rotation steps, each row followed by its count of steps:
The counts run from 0 to 239.
[168 122 116 129 166  95 127 128 141 154 119 118 142 140 150 133 103 131
 188  86 139 182 149 103 161 101  94 169 149 126 137 142 122 157  88 116
  92 163 128  91 151 180 152 123 134 190 109 165 158 128 107 115 119 146
 128 131 136 110]
236
[142 136 116 125 140 112 119 157 172 127 100 137 139 135 103 103 140 137
 182  90 109 140 170 172 173 140  93 192 154 104 137 109 117 128 127 161
  95 155 124  69 150 107 118 123 153 164  78 173 150 124 101  83 110 128
 103 154 132 123]
35
[166 153 134 107  93 120 133 140 161 130 137 111 141 113 144 154 100 130
  90 121 128 159 130 107 187 135 108 158 111  95 132 127 149 116 144 113
 110 170 101  92 165 148 112 117 122 123  86 146 175  80  51  96  91  90
 176 137 119 130]
59
[162 149 133 160  98 119 116  98 158 131 111 114 121 116 106 142 138 128
 164  77 149 157 128 114 173 138 111 178 157 123 137 138 105 134 106 161
 101 140 141  85 188 125 132 137 133 206 157 131 135 147 132 124 106 139
 154 127 162 170]
182
[144  95 147 108 124  91 165 147 160 148 129 121 102  94 160 177  92 156
 113 131 116 144 138 128 158 142 106 160 176 134 126 124 141 114 135 126
 113 145  91 132 159 157 129 128  89 152 122 115 209 104  96 116 103  59
 139 119 140 118]
210
[168 111 128 124 123 110 124 131 111 125 107 107 123  88 108 161 100 141
  84 110 145 167 128 114 165 128 103 151 168 103 137 144 129 135 133 163
  63 150 139 126 159 159 129 113 112 173 120 115 163 154 122  84 116  68
 170 116 142 159]
80
[165  77 174 151 129 108 126 133 139 118 116 130  94 104 168 156 111  97
 143  93 169 137 129 124 143 128  95 170 117 141 161 101 137 124 119 128
 200 134 138 104 181 129 154 112  92 157 148 127 141 132 128 166  91  93
 141 181 130 124]
196
[137 108 132 129 150 113 126 143 199 159 149 111 148  78 111  94 129 130
 125 107 122 169 128 165 180 147 106 164 157 130 148 116 141 133  90 147
 129 170 124 122 169 138 119 174 130 158 126 152 165 165 114 108 115 116
  89 132 134 167]
14
[127  94 169 115 119 127 137 161 148 104 145 119 115 105 105 133  99 124
 102 107 141 129 107 119 169 152 138 167 168 140 138  79 130 107  94 150
 118 117  97  78 191 138 131 129  61 163 167 145 157  89  81 134 124  95
 136 122 145 166]
118
[165  60 140 113 122 118 126 140 128 120  65 142 119  89 115 135 120 117
 143 106 162 122 126 150 183 124 147 128 177 113 144  93 151 131 122 172
 129 118 138  64 153 140 144 127 113 151 121 166 165 126 104  98 133 112
  94 108 106 103]
229
[137 148 126 154 118  96 113 124 140 112 107 104 154  81  92 127  67 148
 117 116 107 149 138 169 200 102 125 166 100 112 137 110 124 104 120 183
 112 176 121 130 148 128 122 105 114 124  65 114 160 141  94  86 111  91
 118 130 125 160]
168
[154  89 157 149 176 110 121 147 163 114 126  97 102  77 121 137  81 130
 112 109 149 165 149 136 171 116 107 167  90 123 146 134 130 131  72 149
 150 165 165 153 167 105 137 145 116 157 107 135 162 130 148 128 106 134
 161 147  94 116]
67
[139  96 149 129 149  99 156 156 166 151 166 148 121  93 148 151  84  90
 108 121 121 165 132 136 137 175  65 178 155 119 145 117 132 106 109 104
 133 108 150 125 172 151  93 150 103 154 134 146 176 129 108 126 124  94
 100 167 147 109]
10
[140 131 122 124 116 118 108 157 176 141 110 128 156 131 106 111 133 140
 168  80  98 147 154 161 180 135  96 166 153 104 135 114 131 151 128 155
  71 150 117  57 151 143 112 118 148 160  83 174 148 111  86  92 128 124
 109 139 132 135]
36
[167 124 119 152 100  81 123 104 122 161 138 120 117 106 138 148 111 113
 120  91 141 170 144 146 177 129 108 144 166 153 146  91 146 122 103 108
 124 169 160 121 147 163 149 131  78 146 126 148 157 164  73 143 103  83
 102 146 161 159]
103
[165  68 125 145 162  95 108 132  95 123  91 123 120  96 120 136  72 135
 161 112 137 165 159 136 158  90 131 159 175 126 135 133 147 130  84 133
 101 137 164 104 134 162 175 108  97 151 108 150 151 128  94 122 120 104
 113 128 142 119]
233
[127  99 134 124 133  94 147 165 112 158 118 132 114 104 140 157  70 131
 141 119 115 128 148 153 183 104 115 155 155 129 125  85 134 104 116 158
 122 123 108 112 101 155 135 127  92 145  86 119 192 103  88  95 107  74
  85 104 109 109]
22
[151 139 145 130  74 107 136 136 162 136  79 101 117 117 149 167 116 143
 152  95 105 131 164 159 167 152  77 152 146 109 119 132 115 119 175 151
  94 114 116 101 166 156 105 106 122 156 108 116 156 111 104 105 139  67
 144 147 163 115]
188
[144  93 182 126 116 110 122 152 164 119 126 109 131  67 143 150  73 109
  92 119 138 160 129 124 174 149 111 129  98 123 154 121 113 102 103 120
 125 132 159 129 186 144 112 136  80 154 130 131 176  91  88 124 147 117
 163 117 123  96]
64
[147  79 154 133 115 109 159 114 169 124  95 126 125  71 138 149 141 141
 136 123 150 111 125 133 190 144 146 159 173 145 131 111 165 100 142 161
 162 153  91 118 165 104 136 135 104 121 122 120 177 121 101 140  75  92
 107 114 127 153]
207
[169  86 164 160 116  92 149 108 142 135  84 141 143  83 150 136  66  93
 125 109 140 126  95 117 193 127 133 128 111 102 129 114 162 103 124 141
 152 134 151 103 124 152 128 137 131 103  87 119 165  72  86 110 113 100
  94 117 105 103]
152
[131 100 134 154 150  97 100 137  98 119 131 143 137 108 109 120  82 108
 130  88 147 168 117  92 168 124 102 137 173 147 132 102 116 116  81 131
  92 142 139  83 135 165 139 126  77 185 145 150 170 115  85 134 106 127
  91 106 114 160]
27
[151 123 148 135 125 115 124 123 127 130  97 146 132 105 159 151 103 105
 149 107 154 161 134 120 147 138  66 142 122 109 158 122  79 124 128 144
 112 119 138 115 193 189 115 127 116 205 133 135 176 154 129 114 153 130
 131 131 150  88]
85
[158  91 160 119 164 107 174 143 166 132 132 161 110 102 162 147 111  88
 117 111 172 142 124 115 128 163  71 166 155 131 132  88 140 115 134 132
 176 125 111 114 183 135 125 145 112 163 131 148 174 127 120 120 100  95
 111 176 116  95]
8
[151 139 139 165 151 104 117 104 132 120  90 165 163 123 140 122 100  87
 205  93 135 153 125 109 169 126  84 168 126 119 135 112 127 117 126 128
 141 145 141  55 158 131 138 119 140 153 108 151 154 103  95 126  90 154
  76 157 129 103]
239
[153 100 135 160 144  95 113 124 174 132  91 111 136  90 124 112  96  99
 168  75 131 154 152 164 166 142  54 162 119 119 138 130 113 139 127 172
 135 127 171 129 162 147 127 143 149 174  93 118 136 167 153 112 140 113
 110 165 124 110]
89
[164 130 155 168 111 100 100 101 131 150 140 135 132 127 146 146 108  97
 168  78 128 162 130 102 183 133 101 140 117 115 148 118 146 118  92  79
 142 151 190  71 139 121 134 123 135 152 127 164 153  74  79 141  90 147
 109 137 126 132]
49
[130  95 160 102 137  99 175 158 181 155 117 129 130 101 147 151  97 144
 153 134 132 118 118 151 179 118 134 163 163 121 138 112 124 130 111 182
 126 129  54 112 138 177 128 144 102 163 106 138 192 105  97  92 133 102
 101  99 128 109]
20
[165  97 142 130 141 117 117 127 172 149 128 112 156  93 146 124  91 141
 179 136  92 191 134 138 158 123 129 178 131  82 165 173 155 149  99 117
 105 153 142 116 172 156 119 126 143 136 102 147 157 131 114 112 133 102
 146 148 161 141]
145
[172 110 146 104 119 125 141 140 169 110  97 131 121  85 133 144 122 105
  91 110 177 135 130 125 175 151 112 116 101 125 145  83 131  99 133 138
 151 163 128 115 196 134 123 136 124 139 101 167 176  92  86  99 114 128
 157 117  97  83]
62
[143 101 141 175 139 102 114 125 134 122  86 135 127  89 139 123  80  96
 175  87 125 150 155 169 164 135  66 170 108 118 148 111 101 108 129 155
 143 128 175 120 149 143 126 121 133 160  95 118 156 173 145 113 123 110
  93 169 125  96]
88
[167 104 150 120 119  90 143 136 156 136 123 115 137 106 167 138 123 131
 101  84 161 154 107  77 163 135  94 146 161 143 126 131 166 153 141 127
 124 165  89 118 171 198 151 131 122 167 131  94 169 119 110 127 100  64
 148 146 112 159]
4
[181 111 124 135 134 128 119 112  99 120  83 152 114  93 142 153 129 100
 134 108 187 156 137 118 157 121  97 151 134 115 170 109 103 131 136 164
 120 154 129 109 185 151 133  96 108 185 113 135 183 172 141  98  90 120
 138 138 118 112]
83
[152 115 134 149  78 105 108 140 122 127  76 106 115 111 144 149 124 130
 124  70 116 145 175 152 183 136  74 149 122 133 122  97 152 123 172 138
 130 142 143  98 145 139 139  91 126 130  82 126 151 133  85 116 119  52
 132 166 122 124]
190
[154  83 153 106 118 100 185 138 181 136 107 106 114  88 150 160 116 148
 113 130 130 128 136 130 163 141 123 160 182 144 121 126 151 107 135 145
 128 137  77 135 169 152 133 146  98 161 125 123 188 110 109 127 117  84
 145 112 133 131]
209
[169 130 138 185 134  98 101 113 124 131 109 119 100 110  93 152 122 113
 139  61 151 151 146 137 175 123  96 163 141 132 134 113 117 130  92 163
 109 142 196 106 143  99 136 140 126 184 119 138 124 167 131 115  90 123
 127 140 122 169]
180
[173  91 123 125 128 107 140 131 140 110  88 123 100  74  93 154 109 137
 101 104 140 131 134 147 176 134 103 151 171 107 119 119 137 121 145 196
 105 139 154 134 148 110 131 134 138 162  86 124 152 147 133  83 109  82
 144 107 106 134]
78
[147  92 136  95 152 111 127 171 166 160 151 133 123 109 155 132 128 112
 103  93 157 164 150 114 152 146  69 126 153 149 146  99 125 127 117 130
 108 171 105 115 157 166 124 142 112 176 117 157 203 136 108 114  99 113
 125 124  96 109]
214
[150 138 122 147 148 107 118 119 131 152 132 140 168 137 145 131  94 114
 200  89 126 176 136  99 164 107  94 155 144 111 148 134 118 141  90 103
  88 153 127  78 150 182 134 115 132 185 109 162 168 108  88 118 113 138
 111 145 138 118]
237
